(in the rows, 128 means zero)
A single turn carries every row of the set below to another of its rows. Some are shown first; where does it send the rows asked next?
j587: [166 156 136 134 132 114 126 145 112  85 104 133 110 129 149 133 139 135
 122 159  92 139 136 163 131 114 124  94 160 115 133 128 144 114 148]
j165: [162 156 134 135 128 116 127 145 119  86  96 135 111 116 147 128 136 128
 133 156  94 139 136 158 134 108 123  96 161 122 132 130 143 109 146]
j867: [129 118 154 117 143 115 140  96 116  98 112 119 124 112 153 132 166 142
 143  99  95 139 137 118 145 127 118 119 159 112 147 153 129  65  94]
j990: [145 154 133 129 147  80 129 149 116 113 137 127 149 168 163 140 178  99
 119 151 124  99 136 150 169 125 161 107 157 111 160 125 116 104 138]
j707: [135 112 147 119 152 123 156  99 109 104 121 120 125 114 166 130 163 147
 127  93  93 132 132 119 144 135 121 119 157 109 147 149 143  70 106]
j253: [130 134 160 129 157  92 137  95 107 101 123 142 105 134 174 151 179 145
 112 125  98 134 140 113 160 144 133 123 163 111 142 152 140  75  98]
j145: [163 152 124 137 132 119 133 147 116  82 103 135 112 132 152 130 136 140
 124 148  91 136 128 165 128 119 125  90 165 121 134 129 148 107 147]
j668: [148 179 134 160 151  88 142 148 107 118 103 130 151 159 137 139 189 119
 121 134 132  95 130 127 166 144 142 113 160 111 143 125  99  84 124]
j188: [153 162 119 149 131 102 146 143 126 126  92 120 159 124 127 110 156 109
 158 119 134 103 127 127 162 117 143 111 158 117 144 125 101  71 115]
j50: [122 151 157 140 123 101 135  94 139  86 106 119 114 120 167 131 181 134
  92 134 110 145 152 145 150 103 121 123 172 111 182 127 119  92 130]
j348: [131 140 147 136 129 108 144  98 133  92 122 105 109 124 175 130 171 143
  81 136 108 142 150 148 146 104 126 118 172  94 182 117 132  99 139]
j575: [152 162 128 146 133 118 134 145 119  81  89 145 110 123 150 131 143 133
 126 150  96 138 128 161 129 119 118  93 165 129 131 133 143 100 141]
j581: [155 160 129 143 136 116 132 146 112  79  97 140 109 133 152 135 147 137
 117 152  93 135 128 162 126 124 121  91 163 124 132 129 146 107 144]
j316: [160 147 163 128 131 105 125 109 108 113  95 100 141 117 115 128 171 134
 149 113 113 124 133 101 155 118 140 134 154  93 145 140 101  81 111]
j361: [128 131 132 141 129 122 159  95 137  95 115 115 115 117 177 118 158 144
  83 121 107 138 143 147 143 105 126 115 178 108 182 118 140  92 134]
j637: [138 109 147 116 145 117 145  98 111 105 127  99 115 111 158 133 159 145
 140 105  94 142 133 121 140 121 120 118 150  96 148 146 138  70 103]
j608: [147 161 150 153 142  83 137 105 114 118  84 145 127 127 140 137 171 131
 135 127 120 122 129  91 173 135 151 133 163 115 136 139 115  77  96]
j346: [144 132 112 127 129 114 150 147 131 116 119 113 165 134 149 111 155  93
 155 117 125 104 122 151 151 106 145 105 156 129 162 125 117  82 128]
j541: [168 127 133 136 154 123 152 116  93 116 121  81 138 142 134 132 159 155
 125 106 108 110 118 111 141 136 146 124 155  74 150 130 121  86 123]
j21: [153 151 101 154 145 117 161 143 117 124 103 117 163 149 140 116 150 128
 137 107 128  92 114 135 151 134 150 104 169 115 147 121 113  72 118]
j406: [164 164 125 147 154  95 142 147 103 122 125 111 151 169 142 137 168 133
 112 138 129  88 128 136 160 144 161 109 163  87 146 116 114  96 135]
j915: [128 137 141 135 118 110 143  93 144  95 113 111 113 111 167 120 157 137
 101 131 108 146 151 146 146  90 123 116 175 105 184 120 126  90 127]
j238: [166 170 142 136 140  79 128 147 110 126 116 113 149 146 132 136 174 113
 133 145 131 102 144 127 173 122 154 115 152  95 144 120 101  97 129]
j799: [147 150 142 153 154 119 163 118 102 107  87 127 146 129 136 127 183 138
 122  90 112 109 114 103 147 149 131 129 162 115 142 145 116  73 114]
j384: [136 159 132 141 147  76 132 154 119 112 128 126 143 163 162 144 188  92
 123 156 130 105 131 145 166 123 153 110 156 116 159 123 114  96 135]
j953: [132 131 159 124 150  84 125  94 109 105 126 122 100 132 168 156 174 144
 125 139 100 142 143 110 160 130 132 123 156  96 144 145 134  78  95]
j314: [146 132 107 126 132 115 148 144 132 114 122 113 168 146 149 112 149 105
 152 112 122  98 119 156 141 113 147 100 164 125 163 128 118  81 125]
j321: [134 159 128 141 148  79 130 150 118 108 131 127 143 178 161 143 183 103
 120 152 127 100 126 152 160 130 153 106 163 116 160 125 113  96 130]
j496: [153 141 119 159 163 103 159 112  97 122 111 125 126 148 161 143 159 151
 108 123 112 105 114 103 157 155 160 124 170  96 140 126 138  80 108]
j154: [119 144 140 140 122 113 152  90 143  88  99 133 119 115 171 120 167 136
  94 118 110 142 145 146 149 106 122 118 182 123 180 127 126  82 123]
j71: [173 143 111 135 133 109 146 141 121 132 118  98 160 136 132 113 138 126
 150 119 129  96 128 135 158 114 156 105 160  97 147 114 112  85 124]
j568: [165 140 140 134 140  88 130 102 106 130 118 100 122 138 140 143 145 143
 137 145 116 122 135 100 164 121 164 128 159  74 144 121 122  92 107]
j973: [136 137 105 135 131 114 150 148 132 113 114 115 163 140 148 113 156  97
 153 114 126 105 117 153 144 110 141 100 161 130 161 127 116  76 124]
j375: [122 148 146 145 134 112 152  98 132  84 111 128 114 127 181 131 178 142
  74 126 106 137 145 147 147 117 124 116 177 112 180 126 131  97 138]
j865: [157 164 139 140 131 111 127 148 116  80  91 141 107 119 146 134 150 127
 129 158  96 139 134 159 135 118 117  96 159 126 132 133 138 110 146]
j931: [135 122 152 127 158  92 143 100 101 110 137 122  99 132 181 153 171 147
 110 132  98 137 139 114 158 138 136 123 153  93 146 141 148  83 104]

j50 -> j915
j973 -> j384
Where do these go?
j953 -> j637
j575 -> j865
j496 -> j799
j406 -> j21

